In the data rows, 128 means zero.
Here are some points, each followed by its number:
tensor([131, 155,  58,  92, 102, 159, 140, 121, 146, 124, 203,  92, 117,  92, 108, 182, 127, 128,
         65, 149, 124,  92, 180, 165, 146, 104,  93, 127, 140,  93, 167, 117]) 0
tensor([115, 138,  99, 133, 115,  83, 107, 145, 138, 156, 127, 138, 134, 136, 180, 108, 103,  62,
        160,  88, 128, 157,  92, 135, 123,  60, 142, 117,  82, 132, 156, 112]) 1
tensor([189, 148, 172, 111,  89, 190, 172, 166,  83,  87, 146, 181, 151, 117, 156, 130,  90, 176,
        117, 133,  44, 113, 150, 134, 114, 123, 138, 120, 138, 159, 130, 129]) 2
tensor([ 99, 106,  93, 118, 133, 106, 104, 129, 117, 121, 152, 171,  89, 150, 121, 135, 122, 161,
        147, 177, 144, 114, 178, 100, 148,  51, 129, 128, 142, 133, 151, 113]) 3
tensor([122, 157,  87, 102, 144,  48, 170,  91, 114, 103, 123, 140,  92, 164, 124,  95, 106, 130,
        136, 182, 118, 124, 106,  48,  45,  89, 112, 186, 127, 227, 130, 163]) 4
tensor([114, 123,  86, 101, 148, 174, 101, 126, 148, 117, 116, 164, 134, 148,  65, 124, 155, 161,
        105, 165, 101, 153, 154,  78, 175, 144, 134, 110, 142, 140, 104,  66]) 5
tensor([143, 165, 142, 144, 165, 207, 129,  88, 130, 140,  76, 127,  93, 147, 142, 136, 118, 117,
        130,  63, 184, 179, 122,  81, 154, 145,  98, 159, 145, 137,  91, 123]) 6
tensor([160,  97, 119, 147,  79,  93, 116,  75, 172, 182, 191,  84, 127, 143, 217,  97,  65, 132,
        151, 198, 137, 129,  98, 192,  67, 175, 124,  82, 201, 194, 190, 139]) 7
tensor([113, 170,  87,  79,  81, 139, 133, 115, 168, 112,  82, 113, 128, 108,  99, 153, 184, 116,
         37, 108,  96, 121, 141, 157, 150, 116,  79, 134, 128, 125, 156, 157]) 8
tensor([119, 127, 127, 157, 158, 213,  96, 144, 150, 131,  83, 104, 129, 218,  74, 161, 167, 116,
         93, 174, 179, 144, 145, 110, 136, 169, 116, 142, 182, 129, 164, 118]) 9
tensor([114, 158, 128,  17, 180, 111, 201, 128, 216, 165, 112, 133, 104, 168, 163, 137, 208, 142,
         57, 106, 138, 157, 197, 130, 103, 197,  70, 163, 183, 216, 154, 121]) 10
tensor([104, 132,  56, 169, 126, 134, 141, 134, 129, 124,  98,  87, 125, 100,  71, 125, 156, 112,
         84, 130, 188, 145,  94, 169, 121, 109, 126, 106,  82, 112, 177, 112]) 11
tensor([ 77, 120, 172, 114, 102, 180,  91, 180, 106, 151, 101, 152, 166, 101, 101, 116, 117, 125,
        163, 103, 141, 167, 120, 147, 164, 173,  87, 170, 164,  98,  75,  79]) 12
tensor([103, 105, 102,  85, 172,  79, 126, 159,  94, 201, 102, 142, 135, 112, 135, 196, 162,  98,
        124, 119, 127,  45, 116, 120, 108, 148, 112, 130, 143, 119, 147, 190]) 13
tensor([136, 130, 147, 174, 129, 127, 169,  84, 112, 184,  95,  84, 130, 127, 200, 123,  63, 130,
         89, 164, 152, 113, 113, 146, 106,  65, 109, 114,  94, 159, 109, 123]) 14
tensor([103, 121, 128, 106,  84, 127,  71,  92, 152, 116, 167, 147, 123, 102, 128, 153, 116, 159,
        108, 139,  94, 122, 148, 148, 175, 185, 105, 110, 152, 109, 124, 140]) 15
tensor([ 93,  75, 124,  83, 131, 171, 103, 111, 140, 156, 177, 189, 143, 158, 115, 106, 158, 131,
        146, 144, 108, 156,  94, 143, 130, 106, 148, 105, 133, 134, 118, 140]) 16
tensor([ 87, 133, 146, 159, 118,  98, 145, 175, 112, 111, 150, 134, 147, 179,  86, 109, 167,  78,
        148, 192,  86, 138, 144, 164, 129, 144, 172,  90, 126, 145, 134,  72]) 17
tensor([102,  90,  73, 113, 110, 166, 116,  95, 175,  52,  98, 137, 116,  89,  47, 106, 156, 134,
         67, 113, 109, 150,  92, 161, 196,  88,  61, 103, 127,  39, 164, 134]) 18
tensor([177, 158, 143,  88, 135,  93, 207,  88, 106, 165, 161,  93, 125,  72, 203, 188,  84,  85,
        116, 128, 119, 129, 133, 110,  90, 175, 133, 169,  71, 131,  95, 203]) 19
tensor([126,  94,  42, 138, 136,  98, 135, 119, 128, 173, 129, 125, 166, 105, 131, 125, 149,  77,
        179, 174,  87, 139, 123, 117,  61, 115, 112,  95, 141, 127, 156, 131]) 20
tensor([150,  76, 173, 113, 134, 138, 122, 106, 103, 135, 108, 107, 128,  78, 175, 101, 108, 138,
        172, 190,  68, 102, 118, 101, 156, 183, 131, 139, 122,  78,  84, 163]) 21
tensor([111, 142, 131, 103, 163, 123,  78, 138,  84, 105,  62, 123, 120, 134, 137, 129,  98, 127,
         95,  71, 200, 142, 156, 107, 106, 191,  89, 145, 155, 108,  64, 150]) 22
tensor([156,  84, 125,  92, 127, 102, 161,  87, 127, 116, 147, 176, 151,  95,  61, 147, 118, 131,
         79, 143, 129, 152, 151, 204, 199, 134, 177,  50, 117,  96, 152, 144]) 23
tensor([115,  65, 126, 129,  86,  50, 119, 200, 132, 123, 106, 162, 121,  98, 136, 135, 140, 100,
        194, 141,  91, 105,  92, 210, 142,  93, 174,  85, 110,  95, 157, 165]) 24
tensor([ 87,  92, 152, 167,  99, 122, 121, 123, 145,  86,  87, 103, 104, 107, 128, 137, 140, 162,
        133, 114,  90, 119,  79, 114,  94,  80, 126, 156,  88, 140, 160, 117]) 25
tensor([108,  90, 140,  99, 162, 116, 188,  78, 165,  92, 102, 120, 152, 102, 133,  76, 144, 101,
         72, 177, 106, 119,  97, 134, 152, 118, 117, 144, 127, 139,  99, 195]) 26
tensor([111, 118,  59, 130, 124,  96,  78,  48, 187, 123, 148, 129,  74, 140, 129,  73, 152, 117,
        135, 163, 126, 158, 108,  93, 112,  79, 152, 159,  69, 139, 148, 112]) 27
tensor([133,  96, 113, 126, 136, 167,  87, 110, 117, 104, 200, 139, 138,  60, 145, 101,  89, 187,
        135, 154, 128, 134,  89, 127, 135, 180, 130, 190, 127, 116,  86, 144]) 28
tensor([ 88, 104, 172, 125, 115, 141, 108, 118, 183, 160, 149, 120, 100,  98, 123,  77, 151, 126,
        145, 106, 110, 149, 121, 133, 175, 107, 113, 109, 142, 146, 148,  86]) 29
tensor([115,  77, 138,  98, 137,  78, 137, 131, 135, 166,  75, 137, 113, 128, 151, 140,  92,  96,
        201, 137, 107, 128, 100, 181, 100, 120, 148,  68, 117, 115, 180, 169]) 30
tensor([122, 154, 215, 148,  69, 145,  59, 115, 164, 145, 159, 141, 157, 140, 111, 109, 182, 121,
         83, 169, 111, 106, 107, 173, 170, 137, 139, 169, 147, 113, 133, 156]) 31
tensor([148, 175, 138,  92, 171, 134, 140, 138, 113,  78,  94, 117, 107, 142, 152, 159, 123, 127,
         85,  92, 175, 155, 146, 107,  98, 205, 106, 145, 158, 136, 108, 116]) 32
tensor([160, 110, 145, 125, 112,  61,  99, 212, 138,  18, 110, 124,  86,  98,  69, 199, 146, 157,
        157, 126, 117, 145, 130,  85, 162, 174, 138, 163,  91,  74, 106, 118]) 33
tensor([182, 130, 123, 144, 134, 141, 135, 136,  65, 132, 114, 134, 149,  86, 114, 167,  91, 189,
        124, 142, 110, 141, 159,  95, 131,  90, 141, 158, 179, 117, 134, 172]) 34
tensor([163, 150, 175, 123,  98, 164, 171, 147, 101, 114, 166, 168, 158, 123, 149, 145,  87, 177,
        105, 106,  70, 112, 154, 123,  97, 142, 152,  97, 131, 121,  91, 157]) 35
tensor([102, 153, 104,  90,  75, 141, 124, 116, 138, 118, 101, 132, 164,  87,  69, 126, 167, 113,
         58, 124, 102, 133, 135, 179, 150,  98, 110, 142, 113, 125, 153, 134]) 36
tensor([126, 130, 164, 131, 121, 130, 109, 143, 138, 155, 130, 164, 124, 111, 115, 117, 125, 176,
        133, 136,  89,  53, 100, 158, 125, 138, 133,  98, 191, 145, 146, 115]) 37
New points follow, each followed by the number of its nearest point above.
tensor([146, 113, 155, 168, 130, 174, 104, 152,  80, 109, 166, 129, 152, 106, 122, 142, 136, 207,
        129, 133, 121,  97, 144, 148, 171, 125, 150, 113, 143,  65, 138, 147]) --> 34
tensor([ 86, 103, 120, 148, 136, 141, 129, 120, 114, 147, 101,  84, 123, 116, 166, 128,  99, 154,
        104, 137, 137,  77, 105, 141, 119,  35,  91, 174, 118, 144, 103, 141]) --> 14
tensor([140, 135,  35, 111, 156, 173, 100, 132, 136,  83, 123, 183, 145, 120,  74, 126, 148, 141,
        127, 183,  99, 132, 121,  90, 177, 120, 159,  81, 147,  78,  83,  67]) --> 5
tensor([165, 120, 137, 187,  63,  51, 132, 125, 101, 113, 150, 105, 165,  80, 104, 154, 126, 135,
        110, 133, 122, 185, 126, 128, 176,  53, 137, 130, 142, 123, 181, 100]) --> 34
tensor([144, 124, 158, 190, 144, 160, 130, 147, 135, 122, 134, 114,  93, 121, 112, 105, 159, 165,
        151,  61, 171,  69,  96, 161, 153, 139, 114,  85, 167, 151, 112, 105]) --> 37
tensor([145,  97, 138, 102,  91, 154, 136, 165, 109, 157, 126, 114, 178,  82, 112, 137, 127, 119,
        137,  75, 133, 150, 143, 179, 174, 127,  78, 119, 169,  97, 144, 116]) --> 12
tensor([154, 188, 106, 134, 145, 173, 126, 157, 132, 131,  62, 107, 117, 214, 124, 161, 133, 128,
         91, 169, 149, 121, 150, 112,  90, 172, 106, 111, 172, 118, 128, 138]) --> 9
tensor([162, 197, 108, 146, 144,  78, 128, 179,  89, 127,  70, 134, 170, 105, 107, 190, 115, 155,
        164,  79,  91, 149, 158,  65, 124, 188,  91, 177, 163, 124, 130, 156]) --> 34
tensor([137,  90, 155, 149,  97, 122,  86,  87, 174, 120, 175, 126, 120,  85, 106,  93, 134, 168,
        112, 183, 134,  89, 121, 162, 166, 180,  96,  98, 165, 114, 126, 151]) --> 15
tensor([145, 132, 170, 163, 127, 150, 174, 164, 129, 136, 125, 126, 104, 175, 129,  84, 139, 124,
        119, 106, 190, 119, 137, 147, 150,  90, 151, 128, 129, 169, 158, 106]) --> 29
tensor([130, 134, 109,  93, 144, 107, 118, 117, 127, 132, 127,  83, 137, 154, 186, 138, 108,  83,
        153, 145, 170, 176, 153, 109, 113, 115, 155, 157, 101, 111, 122, 163]) --> 1
tensor([ 98, 163, 130, 147, 108, 102, 118, 119, 151, 110, 166, 118,  65,  77, 110, 197, 122, 141,
        166, 124, 133, 107, 180, 104, 186, 150, 102, 144, 163, 113, 197,  97]) --> 15
tensor([150, 168, 115, 125, 146, 136, 147, 114, 108, 188, 155, 174, 163, 142, 105, 102, 167, 132,
        101, 133, 112, 141,  83, 127, 103, 164, 118, 103, 118, 119, 109, 109]) --> 16
tensor([131, 190,  93,  68, 130, 143, 162,  90, 129, 101, 136, 136, 112, 131, 159, 107, 168, 203,
        147,  58,  95, 170, 175,  95, 106,  73, 152,  94,  61, 156,  73, 100]) --> 35
tensor([119, 101, 116, 101, 152,   0, 136,  92, 160, 156, 117, 175, 126, 133, 145, 126, 143,  95,
        130, 171, 117, 100, 174, 137, 154, 127, 177,  51, 165, 126, 156, 124]) --> 30
tensor([ 72,  82, 143,  76, 105, 111, 130, 133, 117, 133, 164, 152, 135, 154, 127, 132, 168, 126,
        179, 193, 119, 160, 174, 112, 162,  21, 129, 148, 181, 129, 186, 147]) --> 3
tensor([ 90, 117,  87, 143, 131, 139,  82, 131, 164, 119, 135,  84, 122,  89,  76, 148, 146, 147,
        122, 180,  85,  77, 167, 116, 161, 140, 119, 149, 128,  66, 141, 144]) --> 15
tensor([168, 195, 151, 144,  80, 146,  87, 144, 118, 119, 133, 155, 121, 140, 194, 133, 133, 203,
        151,  52, 109, 193,  83,  42,  98, 126,  79, 181, 130, 159,  91, 145]) --> 6
tensor([131, 135, 173, 109, 130, 182, 181,  78, 114, 147,  90,  98, 125, 158, 172, 152, 105,  85,
         88,  52, 156, 155, 117, 142,  67,  74, 122, 115, 117, 180, 128, 139]) --> 14
tensor([179, 146, 145, 172, 138, 214, 134, 167, 101, 148, 150,  98, 117, 143, 154, 135, 101,  95,
        181, 110, 182, 130, 106,  94, 169, 157, 111, 175, 130, 108, 119, 108]) --> 6
tensor([102,  95, 154, 147,  99, 112, 127, 134, 109, 110, 186, 146, 157, 135,  76, 172, 143, 131,
         93, 170, 124, 135, 148, 127, 168,  80, 143, 142,  86,  79, 211, 139]) --> 3
tensor([ 73, 110, 127, 142,  73, 156,  73,  93, 137, 145,  96, 146, 162, 167,  90, 134, 170, 125,
         78, 148, 134, 172, 180, 172, 172,  57, 133,  83, 107, 100, 157, 124]) --> 36
tensor([142, 160, 150, 166,  98,  73, 128, 130,  81, 152, 146,  89, 174, 118, 128, 172, 114,  99,
        150, 144, 173, 125, 150, 149, 131, 129, 119, 144, 113,  74, 143, 176]) --> 34
tensor([151, 126, 153, 107, 114, 113, 149, 138, 145, 123,  78, 111,  99, 171, 120, 125, 160, 121,
        101, 106,  80, 126, 114, 105, 104, 104, 160, 137,  64, 151, 108, 142]) --> 25
tensor([126,  87, 144, 185,  97,  76,  64,  95, 109, 115, 168, 150, 107, 102, 130, 115,  85, 171,
        155, 168, 158, 160, 143, 103, 133,  79, 162, 123, 100, 188,  96,  75]) --> 3
tensor([105,  76,  81, 121, 177,  85, 145, 150, 139,  88,  98, 159,  75, 161,  89,  64, 150,  96,
        181, 161, 144, 140, 151, 116, 215,  97, 173,  95, 120, 128, 134,  50]) --> 3
tensor([143, 151, 181,  99, 143, 152, 207,  80, 113, 145,  64, 124, 139, 141, 187, 125,  63,  86,
         65,  55, 129, 164, 120, 129,  48, 114, 129, 123,  94, 187, 117, 130]) --> 14
